In the rows, zero is written as 128.
Where one turn sends some rows of the set: a few examples, then the rows asked:
Z_234: [130 147 103 137 114  98 162 143  86 130 129 100 144 156 119 134 116 116
 135 149  94 125  89]
Z_308: [169 166 115 115 104 113 141 114 112 116 153 101  92 154 137 113 158  98
 128 151 103  91 104]
Z_919: [172 169 119 121  99 109 142 114 116 112 154 114 100 149 137 124 154 100
 129 162 104  94  93]
Z_790: [166 121 124 158 107 120 132 137  64 124 124 112 137 144 134 143 116 125
 139 142 114 130 115]
Z_791: [163 173 134 136  93 104 135 134 111 118 147 125 118 141 139 141 133 106
 126 173 108 113  78]
Z_130: [178 158 127 107 135 122 117  90  95 120 152  93 103 150 115 104 118 130
 114 177  73 112 121]
Z_766: [177 141 120 107 135 111 123  97  87 125 148  99 101 161 116 104 137 119
 127 163  65 125 127]
Z_238: [148 150 143 128 118 106 133 142 169 150 139  78 118 144 115 143 101 115
 115 133 126 122 107]
Z_532: [172 120 150 132 125 129 145 130 103 109 152  62  86 124 143 118 121 122
 141 141 105 137 139]
Z_658: [131 156  95 120  98 112 139 106 100 157 128  60 129 132 124 125 112 107
 119 150  85 129 119]
Z_957: [165 178 125 126  96 110 141 121 112 114 151 116  99 140 133 123 149 105
 134 164 112  95  91]
Z_938: [175 123 148 152 123 119 151 128  92  97 141  83 100 115 140 125 120 108
 147 138  90 136 129]
Z_365: [164 136 128 132 108 147 110 116  99 131 142  85 134 130 107 113  95 141
 120 170  98  87  96]
Z_312: [173 140 128 115 152 110 114 100 116 149 135  77 126 146 126 130  90 140
 108 152 101 142 145]
Z_849: [152 172 139 128 133 118 142 110 170 144 138  89 103 148 117 139 106 122
 108 145 125 114 117]
Z_230: [154 124 148 130 125  89 126 160 128 157 134  95 137 144 132 134 127 113
 128 118  99 146 118]
Z_66: [157 170 149 142 105 109 132 140 105 126 127 136 125 144 149 136 114 113
 110 166 111 127  87]
Z_411: [181 131 120 120 157 114 126  89 126 145 144  74 116 141 113 135 105 130
 114 159  93 126 151]
Z_913: [139 148 116 145 124  94 151 146  86 135 129 112 143 161 117 134 119 119
 134 148 100 131  82]
Z_837: [167 150 128 120 118 147 118 104 109 132 150  87 124 136 108 101  97 142
 109 181  95  94 104]
Z_834: [173 117 150 152 136 118 156 125  96  95 132 112 109 137 137 132 122 101
 143 131  85 124 113]
Z_32: [149 153 146 129 128 114 135 134 170 158 137  85 115 143 116 138  97 119
 111 140 124 116 105]
Z_583: [175 120  98 131 137 125 157  94 133 132 152  81 118 142 102 133 129 121
 119 178  88 117 137]
Z_521: [159 115 121 149 102 126 130 143  67 129 126 102 142 134 129 135 112 134
 139 146 116 113 118]
Z_467: [171 168 120 115 112 115 136 103 114 122 156  98  86 152 134 116 153 104
 130 142  99  85 108]
Z_305: [151 161 140 140  92  93 126 142 111 134 125 130 126 140 140 145 111 126
 111 173 117 133  94]
Z_404: [170 126 150 126 122 126 137 123 104 112 147  61  95 122 145 110 123 126
 137 140 104 141 147]
Z_461: [149 123 136 162 110 123 141 156 107 134 117 113 131 154  96 132 105 124
 127 133  92 149 115]
Z_842: [167 117 100 146 124 126 157 115 133 131 148  90 124 139  93 137 137 128
 123 184  84 130 127]
Z_812: [167 131 155 117 126 130 126 123 113 116 149  59  97 133 143 110 123 135
 131 146 117 139 147]
Z_55: [166 127 140 154 122 116 158 120  91  95 126 119  99 131 129 132 106 107
 148 138  78 119 108]
Z_765: [165 167 113 111 114 110 110  92 131 166 133 100 111 153 106 126 114 109
 100 156  83 107 127]
Z_260: [143 154 102 108  98 116 125  96 116 166 134  65 125 137 120 115 115 110
 114 148  87 121 133]
Z_525: [143 118 128 158 104 129 151 156 116 134 121 112 129 151  92 137 108 129
 125 153  93 142 117]
Z_45: [148 129 152 137 123  98 128 157 148 162 138  80 126 137 118 140 106 110
 124 126 110 132 105]
Z_458: [173 135 152 116 127 127 122 122 120 120 157  60  92 140 139 111 129 141
 121 147 112 136 147]
Z_344: [158 109 137 131 126  81 130 163 120 151 141  87 130 141 125 131 119 123
 136 118  92 135 115]
Z_269: [174 164 116 127 126 114 118  93 131 153 123 125 113 157  99 130 108 109
 102 156  92  98 117]
Z_641: [154 164 137 129 132 124 143 125 174 148 136  94 109 147 116 139 102 119
 112 144 126 112 112]

Z_837 turns into Z_583
Z_525 turns into Z_234
Z_305 turns into Z_55
Where do these go?
Z_957 turns into Z_532
Z_404 turns into Z_32
Z_461 turns into Z_913
Z_842 turns into Z_658
Z_834 turns into Z_230
Z_641 turns into Z_308
Z_411 turns into Z_765
Z_766 turns into Z_312
Z_938 turns into Z_45
Z_849 turns into Z_467

